(in the rows, 128 means zero)
M: several groups of rows, each row roughly a mix of its group's hidden directions:
M (114 x 10):
[[149 170 135 125 131 155  90 120 130 161]
 [148 110 129 158 173  92 123 131 105 137]
 [133 136 113 142  88 143 181 133 110 120]
 [111 124 115 116  75 127 109  87 120 126]
 [149  81  92 134 113 143 153 129 108 117]
 [145 160 153 145 129 143 116 167 166 127]
 [138  91 162 106 147 128 111  93 107 137]
 [153 115 120 180 143 104 154 146 133 139]
 [171 141 132 138 143 108 105 153 116  90]
 [ 96  90 139 120 148 105  89 149 130 127]
 [128 141 117 150 128 167 126 163 172 122]
 [ 93  86 126 128 124  94 105 116 104 138]
 [144 155 159 103  97 146  93 123 123 147]
 [119 132 110 138 115  66 156 131 115 129]
 [140 108 134 119 114  90 149 115  77 126]
 [145 110 112 108 122  89 146  89 101 139]
 [ 97 108 136  73 130 113 101 133 132 114]
 [125 161 177 145 117 101 107 141 146 127]
 [144 124 177 127  96 128 157  98 131 138]
 [117 173 107 135 115 101 172 129 126 123]
 [109 103 139 123 118 109 134 187 109 119]
 [163 122 103 158  97 140 163 119 139 144]
 [168 126 147 102 124 164 103  97 133 128]
 [ 92 105  96 100 109 141 118 152 139 104]
 [100 109 106 117 100 160 129 108  91 141]
 [142 141 163 101 157 114 134  89 125 153]
 [129 134  92 128 122 168 156 161 152 123]
 [119 149 149  94 145 140 126  84 149 152]
 [119 169 138 104 132 130 132  78 120 151]
 [132 116 130 109 141  80 140  93  98 145]
 [174 115 161 109 148 118  95 118 137 135]
 [161 132 131 102 168 133  86 111 135 120]
 [161 110 117 149  91 125 156 124 101 103]
 [118 120 117 116 116 133 145  74  89 143]
 [119 167 140 120 140 113 103  77 124 141]
 [ 86 151 151 141 114 136 122 134 107 170]
 [117 129 153 109  82  91 151 114 134 113]
 [150 135 104 101 157 155 102  91 131 125]
 [ 96 109 162 100 123 145 117 166 128 109]
 [106 103 110 161 124 115 177 131 137 147]
 [133 143 127 128 135 173 142 142 181 134]
 [127  82 120 129 105 100 158 139  95 126]
 [131 121 114 162 114 142 142  84  95 151]
 [126 156 134 136 140 116 111 172 171 113]
 [147 113  81 138 109 155 144 154 146 110]
 [ 99  89 101 114 123 149 154 128  94 125]
 [146 179 119 170 123 153 132 134 137 130]
 [112 118 133 127 118 118 115 111  62 143]
 [ 68 107 105 120 105 131 116 126 114 121]
 [122 168 136 153 122 127 124 170 157 151]
 [127 102 137 125 126 102 100 177 154 111]
 [127 145 164  99 136 114  86 139 143 154]
 [153 182 146 157 117 123 144 121 148 125]
 [ 98 130 140 113 115 121 110  94  81 146]
 [143  88 173 109 150 113 115 124 126 106]
 [107 143  99 130 124 110 163  91  97 141]
 [126 134 183 148 149 124 110 162 125 119]
 [154 162  98 143  99 140 166 117 134 123]
 [141 131 162 105 139  89  88 145 125 136]
 [157 139 133 129  96 101 177 121 133 111]
 [101  84 128  80 135 112 129 136 113 131]
 [ 86 101 157 114 131 135  94 155 130 137]
 [115 142 116 154 125  86 138 173 119 110]
 [135 164 127 150 154 124  89 107 157 143]
 [ 62 136 138 122 113 131 138 136 129 152]
 [104 163  99  86 117 144 108 124 140 115]
 [145 154 109 150 103 129 183 132 119 124]
 [186 154 110 136 122 137 154 112 141 129]
 [136  91 114 131 111  83 157 133 101 129]
 [140 161  94 169 117 154 131 131 154 126]
 [114 108 151 147 159 123  87 105 115 154]
 [159 174 136 133 163 122 131 101 142 140]
 [134  92 108 128 130 144 157  86 141 154]
 [ 88 133 138 133 128 162  81 110 135 133]
 [140 164 146 102 139 152  83 134 144 123]
 [123 105 134 128 154 146 175 154  95 130]
 [146 133 100 149 120 176 154 115 137 103]
 [135  96 142 116 118  68 128 137 109 125]
 [153 118 150  78 126 112  92 114 128 120]
 [140  85 113 101 152  87 131 130 123 112]
 [ 96 141 151 143 108 144 124 123  77 143]
 [115 165 144 155 123 126 126 176 151 140]
 [162 118 105 133 109 132 159  80 118 123]
 [138 159 127 154 148 153 103  94 106 152]
 [138 114  74 124 109 135 163 131 107 114]
 [137 126 160 106 136  81 155 151 107 129]
 [141 171 130 136 142 119  93 161 112 102]
 [109 125 149 112 148 119  69 124 149 130]
 [149 144 131 120 128 135 137  71 166 130]
 [ 99 167 137 125 120 180 142 121 125 123]
 [106 109 105  88 119  89 125 103 118 112]
 [157 150 114 130 120 128 146  68 138 127]
 [132 183  99 137 114 162 118 138 136 125]
 [108 145 146 116 105 180 124 107 133 153]
 [122 136 167 124 117 161 124  88 152 150]
 [114 133 101 109 155 103 127 180 125 116]
 [ 97  93 123 114 116 156  96  98 146 131]
 [111 140 155 114 139 120 102  85 100 153]
 [121  92 112  98 136 143 136  79 114 116]
 [193 113 136 154 115 128 135 120 119 127]
 [173 125 152 119 118  95 128  92 116 141]
 [157 106 100 148 127 159 160  96 136 128]
 [152 145  76 155 132 140 149 132 153 125]
 [123 156 107 122 123 166  94 119 166 118]
 [120 165 146 142 133 161 112 128 174 137]
 [ 98 114  98 151 107 118 177 135 129 127]
 [105 132 187 108 112 112 123 112 121 144]
 [109 114  82 127 134 117 162 165 127 114]
 [107 124 167  96 144  99 102 102 133 139]
 [ 88 128 115 135  72 126 117 128 113 113]
 [ 94  97 154 100 148 118 102 152 118 140]
 [133 136 155 139 146 115 109 178 160 117]
 [132 124 121 159 112 112 182 150 104 128]
 [119  98 158 135 162 131  86 150 135 135]]

one row of each group, then the others: which group is each in?
[128 100 130 152 107 120 165 119  83 140]
(62)
[102 163 141 154 121 155 109 158 106 145]
(53)
[152 129 164 114 149 119 100 153 147  93]
(4)

[151 150 154 160 116 161 136 113 164 134]
(53)
[155  90 148 145 119 125 129  93  92 135]
(53)
[ 93 141  98 127  93 169 121 116 141 128]
(53)
[102 105 148 144 163 123  93 161 136 132]
(62)
[151 149 157  94 131 146  84 124 144 131]
(4)
[110  86 145 106 132 171 132 143 140 147]
(53)
[145  79 101 137 122 128 147 160 107 113]
(53)
[162 142  77 145 133 125 140 108 145 107]
(53)
[ 93 126  98 102  86 107 149 125 133 138]
(4)
[105 116 156 107 159 121  78 133 140 130]
(62)
[109 126 107 147 112  77 151 157 117 131]
(4)
